Each row is where one point has got to under a steady rotation. How many steps took it there?
The counts run from 0 to 150.
[-10  13  19   5   2   0  -8 -18 -14 -21   2  45  12   1 -22   4  -1 -20
  -4   7   3  13   7  28  -3 -63   4 -25 -15 -49   5 -23 -20  -2  -4   1
 -28] | 11
[ -5  46 -18 -15  30  37 -18  14  -7 -16 -19 -11 -25  -4   6 -11  -9 -63
 -19 -27 -19  -9 -13   5   1 -16  12 -19  -8 -38  -5   3  11 -20 -10 -21
 -15] | 67
[ 19 -10  37  -3  17   6 -14  15 -23  10 -30   3  24 -20 -18  34 -19  27
 -29  21 -32  11  25  -6 -46  -2 -20   0   7  10  13   7 -13 -27   0 -19
 -10] | 90
[ -1  23 -12  -6   7 -21  11  29  29  -9  13  27  17  28   0   5  18 -49
 -11 -30   4  11   0 -21   9 -26  25 -23   6 -18   4  -8  -4 -23  12 -38
 -44] | 63
[-12  12   7  32  19  -6  22  -6  -2 -15 -38 -15  -2 -18  26  73  13  32
   1  12  -9  18   5  -6 -22   8   5   1  16  24   6 -15 -29  22 -17  -5
  16] | 38
[  5  -2  13  -5 -16   7   6  15 -36  30  28  25  11  -2  12 -24   0  19
  -4  14  -7  -9  23  26 -44 -13 -46  26  13  40 -33  23  15 -20 -29  21
  -1] | 85
[ 29   9  42  27 -13  -7  21  12  -6 -13  30  23  43 -34  -8 -30  32   7
 -30  -3  21  16  20   8  26 -20 -39 -10  -3 -19   0   2   2  -8   5  -2
  10] | 22
[-27  52  -1 -17   7  27  -8 -45 -16  -9 -14   3 -15 -12  -9 -46  -2  -4
  23 -18   4  -3   6  20   4  20  24 -27  -8 -29  25   3  33  15  12  31
  15] | 121
[ 20  19  24  20 -26  -3  17  32 -10   7  35  50  43 -25 -11 -31  32  10
  -9   8  11  11  26  17  10 -36 -27   4  -3 -19 -16  11  12  -3 -19   5
   2] | 21
[  6  11  27  -1  -5   9 -24 -10  -3 -30  14  11  17  -7 -30  -4   4 -19
 -15  10   5  11  -2  21  17 -54   6 -36 -23 -52   7 -13 -37 -21  -1 -13
 -18] | 12
[-19  -4 -15   9   4 -35  24 -14  10 -20  -4 -18  20  27   9  34   5  14
  26  -4   5   1 -20 -16  -8  -1  39 -44  14  29  31 -20 -10 -10  16   1
 -29] | 51
[ 11  -6   2  14   3 -20   8 -17   3 -25  25  26   6   3  58  17  26  19
   8   0  33 -22  14  14  -8 -31 -48  21   9 -12 -15  10  -8  20  -7  17
  -3] | 139
[-21  20  20   1 -12 -15   1  23 -18  24  23  39 -32   7 -10 -11 -11   8
   9   7   0  36  23  -8  30 -16  54 -10  14   2   4 -32 -19  19  10  11
   1] | 113
[ 15  15 -11  32 -16   3  -1  11  20  -3  10 -28  28 -38  11  -2  10   7
  -4  -9   6  -3  32   4  18  27 -49  21   4  12 -43  18  15  -2 -27  18
  35] | 31
[  3  10  32  -6  13  12 -14 -33  -7 -23 -10 -10  -1 -20  -4 -20  16   1
   8  15  -3   8 -33  42  -1  -4  -3 -31 -27 -57  36   1  -6  -3   7  18
  -2] | 14
[ -8  34  -6 -17  15  12  -4  22 -13  38  13  30 -45  18  36 -33  -2 -28
   3 -15 -11  12 -22  16 -11 -10   3  31  -3 -16 -39  24  11  -3 -22  -1
 -12] | 71
[-11  -4 -32  27  -9 -15  -8 -30  19 -27   1 -64   0   0  16  39   2  18
  25  -3   6   0  -2  -2   5  32  -3 -15  12  31 -12   4  -9 -13 -28  13
  15] | 41
[  7  26  14  13 -10 -17  33  -2   6  17  32  23  12 -20  20 -51  26  17
  20   3  18  14 -12  42  -5  -2 -28   2 -16 -26  -2  14  27   6 -12  39
  -1] | 19
[ 15  36  -2 -22  23  33 -31   4   2  -4  -8 -29 -22   2  21 -25  -4 -62
 -13 -30 -12  -2 -31  -4  19  11  -2  -3 -13 -36  -7  13  -2 -30  -1 -18
  -7] | 68
[ 10   3  -1  19 -37   0  -9  52 -18  10  32  -2  18 -14  14  17  -1  15
  13  12  17 -40   8  21  -4 -26 -12  -3  10  32 -32  -2  39  12 -39  27
 -11] | 150
[-12 -25  -3  -7   3 -35   1  13 -32  32  18 -16   0 -16   5   6 -47  34
  11   1  -9  -7  53   5   3  -3 -32   8 -16  17 -16   0  31  20  22  24
  -6] | 98
[-26  43  -5  -4 -13  18 -11 -24  12 -30  -3  13   9   2 -52 -10  14 -31
   3  -9   0  32  23  17   2  -7  40 -48  -4 -16  -3 -18 -11 -21   0   6
  -5] | 118
[ -2  35  28  16 -25  -1  26  17 -12  15  19  48  28 -23   0 -36  23   9
   6   4  12  10  11  31 -10 -25 -18  -2  -6 -26 -16  17  20  14 -20  21
   2] | 20
[  5  44  -5  -4  14  26 -11 -19  14   1 -11  12  -8  -5  59  -1   4  22
  34  -2   0 -19  -4  15  -2  17 -29  39   0 -47 -13  30   9  18 -20  20
   9] | 135
[  6  -4  -7   8 -16  -8   8  26 -17   8  24  -7  -3 -18  23  14   0  28
  29  17  13 -44 -13  35 -23   8 -13  -2   5  24 -22   3  38  18 -38  38
 -15] | 149
[-20   5  -2 -37   7 -14 -10 -28  -2  29  12   1 -29  15  30 -30 -38   7
  34  -6  -5   4 -22  22  36   4   7  11 -27 -39   9   4  -1   9  -3  29
 -12] | 5
[-22  45 -19 -24 -10  12  -1  27 -21  11 -18  -4 -15  21  13 -17 -33  -1
  32 -25  -2 -34  -4 -18  16   3  35 -16  -3   4  19  15  45   5   9   4
 -20] | 57
[ 34 -20  24  -1  23 -14 -21 -12   2   3  -7 -47  21 -17  -9  29 -12  38
  -8  19 -26   7  -5  -6 -34  49 -22  -5  -2   7  17   9 -13 -34   4  -7
 -10] | 92
[ 11  -6  17   1  29 -25  28 -14  -9   0  36  33 -12  23  52 -26  36 -34
 -30 -18  16  12 -23  12 -19 -35 -30   9   1   1 -15   0  -4  -9  -3   3
  -6] | 74
[ 14  20  -4 -18 -17 -25  -7  35   5  22  18   9  -2  35  35 -40 -10  -8
  13 -34   7 -13 -15 -40  46   7  29   4   8  -2  16   4  16 -18  21 -17
  -8] | 59
[ 13  25  21 -10  31  38 -15 -12 -28   5 -20   1 -22  -1   6  -5   3  -2
 -19  20 -19  11 -32  31 -47   4 -16   3 -10  -1   3  12  -6 -23 -28   1
  -5] | 80
[ 13  23  16   8 -14  -2  -1   1   9  15  36 -11  15 -24  12 -54  22  16
  19   4  17  14 -35  30  23  21 -22   7 -11 -36  -6  24   4  -7 -13  34
  11] | 18
[-12  26  -7  -7  12 -49  41  28   4  21   2  37   1  31  41  -6   7 -13
  14 -32  -3   7  -5 -14   8 -16  29   4   8 -10   5  -1  10   3  23 -10
 -38] | 61
[-12   3   7  15 -15 -25  18  12 -33   2  -3  -5  -6  24  34  18 -23  48
  20 -10  14 -23   2 -18  18 -14  31  -8  16  46  18  -8   5  28   8  21
   5] | 47
[  5 -17   2  -4  23 -14   1 -20   5  10 -16 -43  12 -20  -6  25 -19  35
  10  25 -34  12   0  12 -55  54 -22  -1 -13   8  11  12   8 -18   0   8
 -20] | 93
[ 24  -5  -4  12  -6 -10  -5   7   1   3  23 -45  -1  -7  48  13  10  28
  29  19  10 -37 -32  27 -12  17 -23   2   3  19 -13   9  29   9 -28  31
 -13] | 148
[ -5  50  -2  -9  24  34 -11 -38   1 -47 -36  25  12 -19   0   8   7  -7
  -1 -10  -2  -5  25   8 -19 -10 -19  -1  -5 -54   8  18  -5   5  -6 -11
  -4] | 131
[ 21  17   4   9  -9  30 -48  28  14 -10  -2 -34   4 -31  15  35   7  14
  16  29  -6 -25 -24  17  -2   5   1  -1   9   2 -16   8   3 -14 -54   4
  -7] | 146
[ -3  21   1 -19   3 -46  30  31  10  17  22  14   4  35  45 -33  -2  -5
  16 -33   0  -2 -23 -31  21   2  27  -3   6   3  28   2  15  -9  24  -9
 -25] | 60
[ 25 -12  31  -3  36  14 -17 -36 -20 -15 -11 -18 -13   0  12 -12  27 -22
 -50   1  -8   5 -25  17 -30  -8 -28  -8  -4  -4  10  -3 -26 -36  -1  -7
   2] | 78
[  0  36  13  27  24  -1  22 -18  20 -10 -20 -29  20 -46  16  13  21  24
   2   9 -17  16 -12  22 -24  49 -23   7  -8 -18  10  16  16   0 -14   9
  17] | 28
[  9  29  -2  -9   3   1  -5  36   1  29  31  22 -28  21  36 -41  13 -36
 -14  -9   1  16  -6   8   5 -17  -2  32  10 -12 -39  18  -7 -19 -19   0
  -7] | 72
[ 19 -42  30   4   9 -57  -7  19 -10   8  22 -14   3 -11   4  33 -32  29
 -19   5  -9  26  33 -30  30  11   5  -2   3   6   5 -22 -19   3  42  -8
   4] | 101
